rotation ticks, each row followed by its count of ticks
The counts run from 0 to 212.
  2 -38   7  15   2 -10  17  24 -27  17   1   3  29  18  -1   2  21  -5  -4  -2   7  10 -15  18   1 -11  29  17 -20   1   5  13  15  11  11   1  35  15  24  11   7  18 -17   3 -10  16  -6  -2   9 -11   8   9   2   6  -3   3  12  -6   2   2 -24   6   7   2  -4 -13  -2   5  23  21   6   7  18  16  18   1   8 -20   5  -6   4   5 -32  -8   9   5
4
 -9 -32  14  19  22 -16  23  -4 -16  22   1   2  25  15  16   7  22  -3  -1  -3 -14   3 -18  22  10  -1  20   5   0  -1   0  16  11  12   2   6  41 -12  20  17  39  26  -4   9   2  18 -12 -12   9 -13  -5  17 -17   1   4  -1   2 -26 -14   2 -42   3   6   2  12  -9  10   6  13  10   7   7  19  10  11   0  -7  -7  14 -13  21  18 -18  -6  16  18
2
 11  -8  -4  13  -1  -5  23   5  15 -24  16  10  -8 -31 -35  -5  31 -21  18  -6  19  20  11   0 -29  -7   0 -23 -20   9  24   8  -3   0 -13 -11 -15  -8   4   4   5  -6 -27 -16  -1  -1 -14   3  -6   4  -3  13   3   3 -25  32 -11 -16   4  19  28  -1   2  -9  19  -3  13   1   2   3   5   1 -22   8   7 -12 -22   4 -22  34   1   0  -6 -14 -12  -9
59
-11 -17  -7  12   0 -22   2 -12 -30  30 -42 -22  19  14   0 -13   4   5  20   2 -30  -1  -6   2  15 -27   2 -14   7 -12 -33  -4   2   5   7  -4   7 -10 -12  -5  18  14  11  18  18  24  -9 -25  -5 -11  -5  -2   0 -12  -4 -10   0  -2 -25  -1 -28 -24 -12   8  14  -7  13 -15 -18   5 -27   8  -4 -12   7  13  14  -3  -4  -8  18  12  -4 -11   1  12
137
 20   2  10  -9  28  10 -19  31  22  -6   2  -5 -22  18  16  -4   4 -17  -1  13  31 -15   1  15   5  20   1  -3 -21  18   0 -25   2 -20  -9  -3 -44 -16   5 -22 -46   5 -13 -28  -2  10 -15   1   6  20   8  -9   3  14  -7 -16   5  17  12  15   9  13  10   4   4  19   8   9  24  14   9  -1 -19  -5 -10  10   9 -13 -14  -4  -8  -2  12   4  -3  -9
37
 16  10   5  -4 -13 -12  -8  15  -9  -9   7 -23 -17 -12 -11  -2   2   5   5 -12  33  -7  -3 -16  13  -3  -7 -27  -6  11   8  16  -2  14  -2 -12  -7   3  12   5   3 -19 -41 -26   9  -2  -2 -15  40 -25 -26   1   2 -13  -4  13  20  10  15 -16  37   0 -33 -24   1   8   9  -8   8  -8  -6  -7 -19  -7  28  -3 -15 -15 -21  11 -10 -22  -8  19  -3 -14
179
 27 -16 -10  -3 -23 -31  26  13 -13   9  -2  13   8   4  -9 -14  -4  28 -26 -23 -10   9 -24   6  -4  -4   3  18   7 -15  18   4   3  -9  -9  -1  28   7   5  -7 -35 -15  -5   4   5   1   3  -5 -12 -14  -9  17  24  10 -23 -12   2  20  19  -9 -11   9  -6 -14   2 -12   4 -11  17   7  -8 -29  22   0  25 -10  10 -23   3   7  28  -2 -18   8 -14 -10
125
 11  14  -8 -12   8   7   5 -26  33 -28 -14  13 -18 -33   9  14  10  -9  24  -9  -2  11  14   1   6   5   3 -37  21  14  13  17   8  -3   2  -1  -9  -8 -19  -6  -6 -34  21  -9  21 -23   1  31 -16   4  11 -11   8   3 -17  29 -28   7  -5   4  26  -2  20 -15  13  -4  -6  -3   0  -7  30  10 -18   6 -12  -5 -15  14  -1   7   0 -14   4  21   1   5
211
 -9 -16  11  14  21  10  15   9 -11   9   4 -13  26  -5  -6  13  -1 -12   8   8  25   7   1   0  18  -1  19  -4  -9  29 -10  -2  24  31  24   5   4  15  22   0   0   2 -11   6 -24  36   9   0  18  -6  -5  -6  13  -2   4  12  34 -28 -16 -16  -5   8  14  -7 -12 -11 -10  23 -11   3   9  17 -24  14   7  -4   6 -18  -1 -13  -2 -23  -6 -34  -6   5
163
 -9   2 -13  30   9 -10   8  19   3  10 -23  14  13  50  29   3  12   5  -8  11   8  17 -35 -12 -17 -10   8 -12  -7  -1  -3  -7  12   5  -6  12   4  15  30   1 -12 -11   0   7 -12  19  11  -5   4  -3  22  13  12  25  32 -19  21   6   3 -26  -7   2   3  -8 -22  19  -9  -4  -3  14  14  -3  -5   6  10 -11 -24  -9  -6 -11  29   8   7 -22 -16   3
10
 -6  17  -5  -4  23 -15 -12  12  -5  12 -24   2  14  51  31  -5   5  -1  25   0 -26   6  -9  -1 -25  -1  17  -1  -8   7  -8  -8  -5  -5   2  40 -13  -2  18 -12  -9  20  15   0  13   9  -9   6 -12   5  38  -7  18  10  10 -18   2   4  -7  -8  21  -4  12   4  -4  25   6   5  10  13   5  -5   7  -5  -5  -6  10  19  -5 -19   2  25   7  10  37  -7
145
 37 -38   0   0  21  -7   8   3  -2  23  -2 -13 -12   9  -1   7   7  -9  36   9  20  14 -38  17 -14   1  -6  14 -27  13  -8  -1 -18 -18   2  -3  -9   1  15  -8   6   7 -13 -12   4  23 -15  -5   3  -2   7  -2   6  15  12   7  16   5   9  20 -17  27  -7   4 -13   2  15   6   8   2 -21  -1  19  16 -24 -13   5 -25 -10 -26  28  -5  11   7   0 -10
33
 33 -11   6  19  -7 -25  18  13 -21  13  -9  18   4   3   5  -3  -7  23 -15 -26 -33   4 -25   4  -8   1   2  15   8  -5  16   4   3   0 -18  26  34 -12   2  11  -5  -6   0  12   5  -9   0 -21 -16 -13  -9  25  31   6  -5 -14  -2   7  19   5  -6  -1  12 -13  27 -17  -1  -3  16   2   1 -28  17   0   9 -11  -1  -3   7  10  49  16   1   8  -1 -11
123
  8  16 -18 -12  -2  23  22 -16  -7 -13   9 -12 -17  -8  11  -3 -32  -9  10 -11  -6  18  13 -11  17 -24  21  13 -12  -7  14   7 -25  22   2  17 -18  -2 -22   3  16 -19   1  -1   5  -5   7  22   9  -8   3  -1  -3   8  24  36  -7  -4  11   4  46   3   5  -4   0  12 -23   8  -7   5   1   8  12  20  -9 -19   5  -4 -14 -11 -20 -17 -11  28  29 -13
207
-13  20   7 -14   2  -1   3 -14  38  -3 -12  33  15 -18 -15  -1   6   6 -30  15  -6 -19  19  -4 -11   0 -25 -31  30   1 -13  -6  14   6   1  -5  11  -3 -12  -1 -11 -10  36   6  -7   1  12   1 -15  29 -18 -10  11  -8 -25 -12 -19  -3  -9  -6 -21  -1  29   1  -2  11  -5 -18 -14 -23  14  -7 -17  -3 -16   3  -4   7   6  17  -8   1   9  -7 -29  10
105
 -5  10  16  12   9  -8 -15   3 -22  30  -5  10  19   4   3  -9   5  18 -17  -1  -5 -16 -22  -9  15   4   9 -17   4  11 -19  -7  20   8 -17   6  -1 -24   6  -2 -33  20 -16   9  -9   0  -5 -35  -6  20   0  16   7   1   9 -18  12   1  -9   4  16   0  -5 -12   2 -13  -4  -1  10 -36  -6   3 -34 -17  21  -2   4  14 -14   9  22  23  -8 -15 -30 -13
15
 -2  15  -7 -12   9  28  16 -18  -6  -3  14 -10 -28  -2  10  -4 -31  -5  15  -2 -10  15  11  -5  11 -15  20   7 -18 -10  10   2 -27  16  -6  15 -22 -14 -25  -7  12 -11 -11   0   3  -2  -6   8  12  -3   1  -3 -10   4  39  35  -5  -5   6  11  36  -3   7   1   9   9 -16   2  -9   8  -7  14  19  12 -13 -13  -3   1  -6  -8  -8 -12   1  32  35 -12
206
 17   5   2   4  18  10  18  -5 -11  -8  12 -25  -1  -9  -7   4 -14   9  -3  22  50 -31  27 -21  42  -8 -13 -25  -1  18 -11   8  -1  19 -12 -17 -15 -15 -12 -20 -14  -3 -21 -11  -5  33  -2  -7  11   8 -18   0 -14  -8   8  12  25 -15  -1 -10   2   2 -11 -18   0  12 -10   1  -1 -18 -13   3 -17   0  -3 -15  11   4  -4   5  -4 -14   8  10 -11   0
43
-11 -11   6 -16 -15   2 -21 -27  -6 -10  13  13   2 -26 -28   9 -25   3 -12  -9   3  23  14  -4 -11  15  -6  14   1   5 -18 -10  -7 -25   8  11 -25  16  -5  -9 -15  18  19  11  14 -25  20  27  -6  18  23  -6  16   2  -8 -15  -3 -11  -8  13  18  11   0  14  -5 -24  -7   8   1 -10 -12 -18  22 -14  21  14  30  22   3   2 -12 -12 -25 -17  -8  -3
80
  7   1  27   6   3  -4 -22  -7   1   0  -3  -8 -13 -13  29   4  -8 -22   2 -13  24  -2 -32  -1  30  14   0 -13  -3  10  -5  22   0 -17  -1   0   1  -5 -12  25  23 -19  -8  -7  26 -16  -6 -12  18  -9 -22   7  -5   9  28   9  -7   6   6  16   4  16 -31  -4   0  -2   6  -5  13  -7  -5   1   7  13  -8  -1 -28 -13  -6 -25  27  -1   6  16 -16  21
183
 19   1   2  -8  31   2 -12  -1  17 -13  -3  -8 -24  36  23   7   3   0  -3  19  20 -27   9   4  -2   2  -4 -19  -4  13 -15 -24   5  -8 -27   5 -40 -29 -14 -19 -18   0 -11 -18  -3   1  -2 -11  24   5   8   0  -2  -6  10 -21   6  -1   9  -2  12   2  18  13   7  27 -10  17  10  18   0 -27 -11  -7 -14  -3  -6  -4 -10 -12  14   3  18  -7  15   9
39
 25 -27 -10 -11  -7  12   9 -23 -17  -5   4   5 -13   1   0   5 -15  16  -6   3  -3   0  24  11   8   6 -12 -10   2  -6  25  13 -11   3   6 -10  30   2  -4 -14  -7  -3   5   2   5  10  27  31   9   6  18  -6   1  -9   0   2  15  29  13   6 -26   6  27 -13  -6 -16 -18  -7  24  -1   9 -13  42   1   7  -2  34   7  30   6 -11  -6   7  31  15  11
95
 -6  23  -1 -10  16   1 -25  39 -13  16 -25   4  20  25  14 -17  11 -28  29   0 -19   9  -1   8  -5   5  26  11 -24   0  -2 -12  -6  -3  18  20  -8  -4  20  -3 -18  25  17   0   8  21 -20   1 -22  16  31 -22   4  13  -3 -15 -10   5 -11   5   4 -10  -6   7   1  13  13 -17  14   8  -6  23   1  -4  -2  14  22  12  -6  -9 -15  28  -2  11  20 -15
143
 -7   2   8   3   5   0 -22  17   6   5  18  21  17 -10   0  10  23   3   1  21  33   5 -14 -12 -22  12   4 -16 -19  23 -11   2   5 -16  14  -8 -24  24  40   1 -16   1  -5 -10 -14  16  21 -16   4  13  28   3   3  17   5  -6  16 -20  11  -8 -13  39 -22  -1 -19   3  16  -4  24 -10 -14 -10  17   2   9   5   1  16 -26   5  -9   0  15   6 -13 -11
171
-23  13  -8  13 -12  21 -12 -25  13   3 -32   8 -20 -32   1  -7 -13 -15   5  -6  -6  14 -17  -7   8  14   4 -20  11  -6  -3  -4 -10 -17  -2  -6 -13  -3 -29   6   0 -21  29  18  35 -19   5   4 -13  22   6   3   4   9  33   8 -35  -9  -9  30   5 -11  -7   0  -8 -13  -7 -14 -14 -16  -5  13  -5   6   0  12  -9  13   2  -6  19  -4  12 -11 -33  -1
76
 -2   0   2   5  10  12   3  13   0 -13   2  -4  -7 -12 -26 -18  -3 -24  14  19  29   9   2  -4  -4 -13 -26 -20 -31   9   0 -17 -13 -26 -18 -19 -47   3 -12  -9  -7   0  -7 -13   2  11 -13  16  -4  29  -5 -17  -5   0   5  -1  -6  -1  -3  36  23 -23 -14   3  -3  16  20  -7 -13  -5 -10  18 -21  11 -15  -6  -4   0  -4   6  -9  -3   8 -29 -36  -9
195
  5 -38  19 -16  21 -16 -26   2 -12  -6  -4  -5 -15  -9  -5   0 -13 -19  18 -14  24   0   1  18  21  27  -1  -5 -14  15 -11   5  29 -25  13  -5 -10 -16 -23  -3 -34  -6 -13   2   9 -15   1  23  14   5  -1 -23  12  -7 -21  -6  -5  -8  -9  24  20 -15   7   4   7 -26  -1  -7  17  14 -12   4 -14 -22  27  13 -12 -21   8  -8  13 -14  10  -8  -7   9
188
-10  -7  11  -5 -11   2 -10 -23  -2  -8   1  12   5 -32 -20  12 -29  -7 -17 -11  -3  23  -3 -11 -13  13  -1  14   4   4 -14 -13  -8 -25   3  21 -28  11 -11   3   6   7  26  11  23 -33  23  21 -10  21  21   2  15   1  12 -11 -15 -10  -5  24  10  18  -2  12  -4 -16  -9  17 -14  -9  -9 -17  25   5  17   7  23  18   3  -2   4  -9 -15 -20 -21   3
79
  0  -4  -6  12  -1  -2  -4  13  17   9  10  12  18  -3   1  17  32   1  13  15  33  -1 -19 -11 -29   1   5 -11 -17  24  -9   0   1  -8  10   4 -28  23  33   8  -4  10  -5   1  -9  16  20 -22   5   8  21   5  13  23   2  -4  20 -19  10  -1 -15  40 -11   2 -23   0  12   1   3  -4 -19 -15  23  15   1   2   0   4 -34  -4   5  -8  16   6  -9  -3
170
 19   8  -5  -3  16 -26  14   0 -10  -1  -8 -12  21  42  11   9   5  26  17   4   2  10  -3 -13 -16 -12   2  -5  -1  13  -2   3  -5   6  -6  32   1   6  34 -21  -3  14   5  -3   7   9  -2  21  -9  -6  41   7  18  11  -4 -17  26   4   0 -27  20   8   5  -6  -7  17  -5  19  -1  -1   4 -19  -3 -14   4 -28  25  12   4  -4   9  13   0  11  41 -10
147
 20  -4   3  -6  23  -3  15 -16   2 -11  11 -21  -7  24  20   6 -15  23  -7  22  41 -26  22 -15  20 -18 -22 -29   0  14 -14  -1   7   1 -22  -3 -30 -11 -12 -23  -1  -6 -24 -12  -7  18  15  -3  25  -4   1  12  -4  -2   7 -12  37 -11  13 -20   6  18  10 -10   1  21 -16  16  -9   3  -4 -18  -4 -12 -10 -20   7  -3  -7 -10   7 -12  19   0   5  17
41
  5 -38   4  -7   9 -12  12 -12   1  -1   0 -19 -14   8 -25  -6 -20  -6  19   8  30  25 -14  -5 -14 -11 -34   1 -28  -3  -9  -1  -8 -13  -7 -12 -33  18 -12  -6   2 -19  -9   6   4   5   9  16  16  -2   1 -11  16   6  13   2   5  -7  -2  15  12  -5  -1   5 -11  11  -4  -5 -21  18 -28  -1   3   2   4 -22 -15 -40   3 -19  19 -18  16 -25  -9   0
192
-23  -1 -11 -29  -5 -12 -21 -31   6  -6   3  -2 -45  -1 -41  -3  -7  -2  19  -8 -26  26  15  -1 -32  20 -20  -9   1 -17  -5  -8 -14  -4  -4   5  -9 -16  -2 -23  -3  10  -1  11  16 -18  -6  10  10   2   8 -15  -9  -5 -10   1 -22  -9 -12  13  18  -2   5  17  12  -9   7  -6  -6 -10 -21   2  -9 -32  18  17  11  10   5  16 -11  -5   0 -18  16 -10
83
 20   7  -8   6  15 -32  13   0 -13   4  -2 -14  23  31  -4   7   6  30  13   6   9   6   1 -17  -4  -8  -9 -17   7  14   1  14  -8  15  -5  13  15  -2  40 -25 -13  14   3  -7   4  27  -4  25 -15  -8  35   4   5  12 -11  -8  24  11  -3 -30  18  11  -7 -23  -9  21   3   9   8 -20   4  -3 -11 -17   6 -26  23   8   3   3  -1   9  -3  16  28 -13
148
 -7   0   0  23   9  12  -6   4  16  25 -18  -9  12  -9  -6   4  26 -22  27   8   5  -4  -7   9 -18  -2  25 -23  -7  26 -16  -9  12  29  17   4  -7   2  13  14 -12   5 -17  25 -15  24  -9 -38   5  15   4   0  21  -6 -12  17  -4 -19 -16  11  -4  -3  10   0  -5 -12   2  -2 -17  -2   0   5 -34  11   4  10 -15 -10 -37  -5  13   7  10 -25 -21  -7
166
  3  -5  -4  14  -8 -15   9  -1  23 -14   8  22 -25 -11   3  -8  41 -13  14   5  10  19  -6   6 -27  -8   4 -32 -14  -7  12   9  -1 -19 -29 -19 -16 -24   1  11  14  -4 -26 -15   3 -25 -18 -12   6   0   4  23 -15   8 -14  25 -29  -5  13  24   9   6   2  -1  12  -3  21 -15   9  10   1  -4  -1   7   0   0 -29   6 -25  22  18  10  -3   6 -15   2
61
-12  11  -5  28   5 -10   5  23  -5   8 -16  18  23  36  18   3   1  11 -15  13  21   7 -30 -25 -12  -9   6 -15 -10   6  -6   0   9 -10  -6  10   7  21  32   1 -11  -5  -6  -3 -10  17  11   1   0  -3  30  17  15  22  34 -23  31  10  13 -24  -5   7  -3  -9 -23  18  -8   4   5  -2  12   1  -3  11   9 -21 -10  -3   1  -3  24  12   3 -12 -29   1
11
  3  -9 -11 -10   5  10   0 -17 -27  -9  19   1 -18 -16  -9  -1   2  21  17  23  13  -4  35 -13  17 -16 -10 -26 -24  -1  -7  12  -5  -5   3 -18 -28 -19 -13 -25 -17   4 -22 -13  -5   1  19  19   5  16  19  -4 -24   0   5  12   4  -6   1   4  20   5  -9  -2  13  -4   4 -16  14  -3 -16   5  18 -25   0   2  25  30   4  18 -30 -10   7  27  16  -5
202
 19  15   1   3  24  -4  19  -6  -1  20  -1 -17   0  19  15  -5  10   4   8   5  -5  -9 -25  12   9  -5  16   3  14   2  -4  15  -7  22 -28   5  19 -47  13 -17  -2  25 -16  -5   5  23 -43 -18 -11  12 -16  17 -19   9   9  16   6  13  -3   1   4  23  -7 -15   0  12  -5  11  13 -25  -1  14 -21  16 -18 -24   8   2  -7  -9  25  28 -23  21  -1 -13
152
  4  12   3  -7  19  25   8 -12   4  13   0 -19  -1 -29  11 -13  -5 -24   8  11  12 -25   7   2  30 -10  17  -7  -8   6 -17   4   3  25  -5 -10 -23 -33 -36   6  -4  -6  -9   6   7   5 -15 -35   2  16 -32  -2  -7  -9  19  27 -19 -25  -6  24   0  -6  -8  -2   9  -2 -12  -9  -4  -2 -17   5 -11  21 -23  -4  -5  -1 -26 -12   9   7  10  19  -6  -1
46
